Rows swapped in pairs by one turn or mirror: which row each one swaps with:
The rows were stretched afterwards, more along some directions than others.
zalok: [-35   2  -4  13  -3   2 -11  -9 -36 -25 -11   8  -7 -12 -14 -17   0   6
  19  10  34  16 -25]
zus: [ 10  12  26   7 -14   5  -6  -4 -11 -32 -24 -18   7   8 -12 -16  -8  11
   3 -10   1  -2 -18]
fogob: [-33  14 -15  -2 -10  16  -5 -16 -17  -6 -19  11 -18  -1 -31  12 -30 -21
  -9  -7  24  28 -43]
Sagi: [-20 -16 -38  15  21   3   6 -12 -14  24 -11 -12 -18 -25  42  24 -12   8
  15  32  29  29 -36]
Taf: [-30 -20   0  -3  14   5  -5 -11 -34 -31 -25 -12   3 -24   8 -16   6  -2
  -3   1 -17 -10 -22]
koz: [  5   9  26   7 -15   8  -3  -8  -9 -30 -25 -13   7   5 -19 -17 -10   7
   4 -13   3  -1 -22]
Pokiz: [-49   1 -32  10  20   0 -10  -4 -24 -18 -26  -1   1 -31   1   3  29 -21
   5  18   5  12 -43]
guv: [-22   4  -6  29  34 -12  12 -22 -26  11  -3 -23 -11   5  11 -21  42  -8
  29  48   7   2 -43]
laki: [-15 -11 -38  10  13  18  -2  -5  -8  28 -16 -13 -11 -17  33  25 -16  11
  13  24  28  29 -35]
bisi: [-13   8   3  28  31 -12  15 -20 -24   3  -5 -21 -11   4  19 -20  35  -7
  31  56   6  -1 -39]
Nur: [-36   8 -17  -4 -11  17  -5 -17 -25 -10 -12   6 -24  -1 -24  19 -25 -20
 -12  -2  25  33 -44]
baro: [ -4  -7 -20  21  -2  15 -13 -13 -46 -20 -36 -25   4   1  43   8  -7  13
  -1  36  26  37 -35]
Revef: [-15 -17 -28  14  20   4  -2  -8 -12  24 -15 -15 -17 -11  39  18 -11   3
  15  37  23  24 -32]
Sos: [-40  12 -15   1  -7  12  -3 -22 -16  -3 -12  14 -24  -1 -31  12 -29 -21
  -4  -6  29  27 -46]
Kos: [-55   2 -32   9  16  -2  -8  -7 -24 -12 -22  -8   2 -31  -2   1  28 -17
  10  20   4  16 -43]
bez: [-13  25 -31   9  26 -21  19 -10 -28 -19 -40 -13  -2  -8 -10 -16  -3   0
 -10  -8   4   5 -43]
fis: [  0   7  22   9 -11   5  -4  -9  -1 -21 -23  -8   6   3 -15 -11 -19  10
   9 -15   5  -2 -19]
Ful: [-13   6 -32  20  18  11   5  -3 -44 -27 -33   1   0 -20  28 -10  17  25
  -8   1  15  -5 -48]
dopu: [-13   1  -3  22  27  -8  14 -20 -21  10   3 -26  -9   0  20 -19  29   1
  33  47   8  -6 -37]
zikez: [-10  -1 -28  18  19  12  11  -4 -43 -35 -27  -3   3 -25  26 -11  32  19
  -8   3  11 -11 -48]
lidog: [  4  12  32   8 -15   8   0  -7  -7 -29 -23  -9   0   8  -8 -10 -15   5
   3 -15   8   8 -21]
lali: [-42  10 -16   2  -7  11  -2 -17 -22 -13 -18  11 -24   0 -23  14 -23 -23
  -9  -1  22  35 -43]
lasi: [-44  -3 -22  17   3  21  -2  -4 -11  17 -20  27  -2 -15   4  26  13 -15
  10  -8  14  11 -24]
Giz: [-24   3 -37  16  28   4 -11 -11 -40 -25 -38  -9   9   2  -9 -19  18  -7
  -2  24   5  13 -63]
bod: [-39  13  -2  -2 -11  14  -7 -17 -15  -9 -14  11 -25   2 -26  14 -27 -27
  -6  -6  26  37 -41]
Resok: [-29 -17   6  -4  16   5  -7  -8 -30 -36 -21  -9   2 -26   8 -15   8  -2
  -2   1 -20 -10 -13]
riti: [-14   4  -2  30  36 -15  15 -21 -17   8  -3 -20 -15  -3  22 -17  39 -10
  31  47   4  -6 -38]
nama: [  7  10  22   1 -13   6  -2  -7  -7 -22 -26 -18   4  -1 -17 -14 -19  14
   5 -14  -1  -1 -19]
kidob: [-41   7 -35  36   7 -28  18 -31 -29  -8 -29 -19 -26   2 -11  -9  13  -9
  -2  21   0  10 -55]
napo: [-15 -15 -19  24 -13  10 -24  -1 -14  -4 -40 -10  -2 -23  14  -2 -23  19
   1   0   0  -2 -15]
teku: [  6   8  27   9 -14  13  -4  -2  -7 -32 -26 -11   5   4  -8 -16  -8  11
   3 -17  -2  -5 -16]
Zole: [-41  10 -35  35   7 -22  19 -29 -30  -2 -21 -12 -23  -9 -16  -8  21 -15
   1  25   7   9 -53]
gub: [-19  -4 -39  17  23   2  -1 -10 -12  30 -21  -9 -13  -5  37  21 -18   5
  17  33  27  30 -38]
ral: [-15  27 -33   5  22 -18  20  -6 -27 -13 -39  -6  -5  -6  -6 -12  -1  -1
 -13  -7   9   8 -45]
buzof: [ 19   7 -32  15  27  13  24  -1 -26   4 -17 -24  38 -27   7 -17  12  21
  10  24   6 -33 -41]
pami: [-42   6 -20  22  10  20  -4  -2  -8  14 -26  26   1 -13   7  21  19 -17
  14  -7   8  10 -21]
nuf: [-35 -23   7 -10   7   8 -10  -9 -32 -32 -20 -11   0 -23   6 -18  12  -4
  -2   3 -16  -8 -20]
fedi: [-33  13 -13   2  -7  12  -5 -16 -17  -5 -19  12 -20   7 -25  11 -30 -21
  -5  -2  17  24 -36]
Reko: [-37  -1  -9  15   0   8 -10 -10 -39 -28 -14   9  -8 -16   0 -10  -1   9
  17  10  34  22 -24]
Gunam: [-42  14 -19  -1 -10  16  -2 -15 -22  -7 -17  15 -24  -4 -23  13 -21 -25
  -7  -3  25  34 -44]
Mefav: [ 16  14 -27  11  25  10  30   1 -30   0 -16 -22  32 -24  10 -21  19  19
   7  17   2 -31 -45]
Gelir: [-35   5 -31  34   5 -29  24 -28 -31 -12 -16 -17 -31  -4  -4  -1  20 -17
   3  23  -1  10 -50]
Pubot: [-14 -17 -22  17 -18   5 -21  -2 -19 -14 -26 -17 -18 -21  14   0 -26  17
   2  -4   1   1 -19]
mazus: [  5  11  25  10 -15  11  -5  -2  -7 -31 -31  -8   7   4  -8 -17  -5   9
   6 -15   0   1 -16]
mup: [-20 -16 -36  15  16   6  -3 -11 -12  27 -14 -12 -14 -18  36  26 -21   9
  13  31  29  32 -30]
nibob: [-12 -10 -32  17  22   4   3  -5 -18  33 -16 -13  -5 -18  46  20 -18  16
  17  36  27  23 -28]
pimam: [ -9   8   1  32  33 -11  14 -20 -19  12  -3 -18 -10   4  18 -19  34  -6
  28  46   4 -11 -33]
bulo: [-19 -13 -21  19 -14   6 -24  -3 -13  -4 -37 -18  -6 -20  12  -5 -34  20
   2   0  -3  -4 -17]
demut: [  6   7  19   5 -16  10  -2  -6  -6 -26 -22 -13   5   7 -18 -15 -17  13
   5 -15   2  -1 -16]
Dod: [-36  12 -18  -6  -7   9  -1 -21 -19  -4 -18   2 -23  -5 -34  12 -31 -16
  -7  -4  21  32 -45]
pel: [  0   1 -28  20  -1  14 -14 -10 -39 -16 -41 -24  14  -6  40   7  -8  16
   2  31  26  35 -34]
risi: [ -3  -7 -24  16   0  14 -13 -11 -42 -19 -38 -20   6  -6  43   9  -4  10
  -1  32  28  34 -35]
zonu: [-17   2 -39  23  32   8 -10 -14 -38 -21 -37  -9  15   3 -16 -21  24  -8
   0  27   5   0 -63]
liv: [-15  33 -17  19  12   7 -16  -8 -19   7 -29 -18   7   6  -2 -11  32 -32
  17  32   9   6 -37]
gado: [ -9  36 -15  26  11   8 -16  -6 -19   9 -32 -23   8  14   2 -11  25 -26
  16  31   6   8 -35]
sal: [-10  -1  -1  26  32 -14  21 -21 -19  11   1 -26 -14   1  23 -16  36  -7
  28  53   7  -6 -37]
Sufe: [-14  38 -24  26  13  13 -19  -9 -23   9 -35 -12   9  10   1 -12  28 -29
  14  30   7   7 -40]
fisi: [-12  21 -32   7  26 -12  20  -8 -27 -22 -35  -6  -7 -12  -3  -7  -2   5
 -17 -15   3   6 -38]

Gunam pairs with mazus
koz pairs with fogob
Pubot pairs with Gelir
teku pairs with lali
zonu pairs with buzof
Ful pairs with Kos
dopu pairs with gub
Dod pairs with nama

